A single turn carries every row of the set below to another of its rows. Some are shown first; where does it send the rows asked next?
K866: [ 1.88  0.50 -0.08 -1.20  1.24  0.98  0.26 -2.22 -0.18  1.98 -0.25 -4.07
 -0.90]
K586: [-0.05 -0.57 -2.21  0.11 -1.10 -1.88  2.37  2.70 -1.84 -1.74 -0.95 -1.98
 -0.05]
K223: [ 0.09 -3.54 -0.80 -0.06 -0.66 -0.15  2.13 -1.50 -0.09  0.12 -0.50 -1.38
  2.16]
K43: [-0.50 -3.12 -1.37 -1.79 -0.16  2.36  2.32  0.43 -0.57  1.52 -0.21  0.24
 -0.75]
K987: [ 2.23 -3.23  0.43 -0.05 -0.10 -1.81 -2.95  0.59 -1.52  0.88 -0.90  1.07
  0.27]
K95: [-0.35  1.93  1.71  1.89  0.40  0.65  3.10 -2.25  0.21  1.65  0.06 -1.97
  0.00]
K889: [-0.25  3.49  0.73  2.09  0.22 -0.24  3.07 -0.15 -0.99  0.62 -0.26 -2.07
 -1.19]
K640: [-1.23 -2.71  1.83  1.48 -0.56 -4.56 -0.71 -0.51 -0.82  1.35  0.59  1.09
 -2.44]
K796: [-1.51  3.41  0.12 -0.46  0.09 -3.83 -0.46 -0.15 -0.43  0.49 -0.47  2.86
 -1.23]
K502: [-3.42  1.09 -0.77 -1.46  1.03 -3.34  0.20 -0.08  0.66  2.08 -0.61  1.48
 -1.11]
K328: [-1.68  0.90  0.96 -0.57  0.44 -2.73 -0.25 -2.82  0.75  1.88 -0.34  2.78
  0.36]
K750: [-0.87 -1.97  2.03  1.65 -0.78 -4.91 -0.73 -0.18 -1.30  0.98  0.73  1.18
 -2.82]
K617: [ 0.59  3.37 -0.42 -1.94 -0.16 -1.04  0.36  0.24  0.41  1.15  0.15 -0.92
 -4.74]
K240: [-0.08  0.77 -0.11 -2.72  0.34 -0.05  0.72 -1.60  2.01  3.14 -0.10 -1.55
 -3.59]
K143: [ 2.69  0.23  0.43  1.99 -2.00 -0.74  1.00 -0.93 -1.97 -2.35 -0.13  0.39
  1.10]
K911: [ 2.38 -2.04 -0.23 -0.11 -0.13 -2.27 -3.05  2.23 -2.06  0.24 -0.98  0.82
 -0.26]
K553: [ 0.73  0.65 -1.64 -0.72 -1.00  1.06  1.84  2.99 -2.69 -0.89  0.01  0.91
 -2.52]
K602: [-1.26 -0.54 -0.92  0.29  1.85 -2.20 -0.52  2.96 -2.19 -2.17  0.56  1.21
 -2.16]
K320: [ 1.52  1.93 -0.96 -0.89  0.86  0.01  0.26  0.03 -1.17  0.80 -0.60 -4.42
 -2.08]
K855: [ 0.79 -0.97  1.53  1.46  1.20 -0.62 -1.12 -1.17 -1.50 -2.09  1.23  3.39
 -0.29]
K105: [ 2.63 -0.74  0.51  0.19 -1.37  2.36  1.11 -1.00 -1.96 -0.11  0.39  2.51
 -0.65]
K50: [ 3.27  2.57  0.51 -0.02  0.44  0.68 -0.39 -1.68 -1.28  0.59 -0.02 -3.07
 -1.53]
K138: [ 1.85  2.62  1.42 -1.28 -0.52 -0.06 -0.23 -2.83  1.19  1.77  0.62  0.20
 -3.33]
K333: [ 1.22 -3.40 -0.72 -0.78  0.36 -2.27 -2.68  2.11 -1.50  1.11 -0.98  0.04
 -0.04]
K883: [-1.72  1.75  0.31  1.16  0.83 -0.01  3.72 -0.28  0.12  1.88 -0.46 -2.94
 -0.68]
K985: [-2.09 -4.29  0.12 -0.55  2.55 -0.32  0.12 -0.29 -0.32 -0.03  0.83  1.20
 -0.19]
K803: [-1.48 -2.50  1.45  1.42 -0.49 -4.74 -0.41  0.10 -1.00  1.29  0.60  0.63
 -2.77]

K50 turns into K320
K602 turns into K985
K889 turns into K883
Now these:
K502 turns into K328
K987 turns into K911
K43 turns into K105
K640 turns into K750
K617 turns into K240
K143 turns into K586

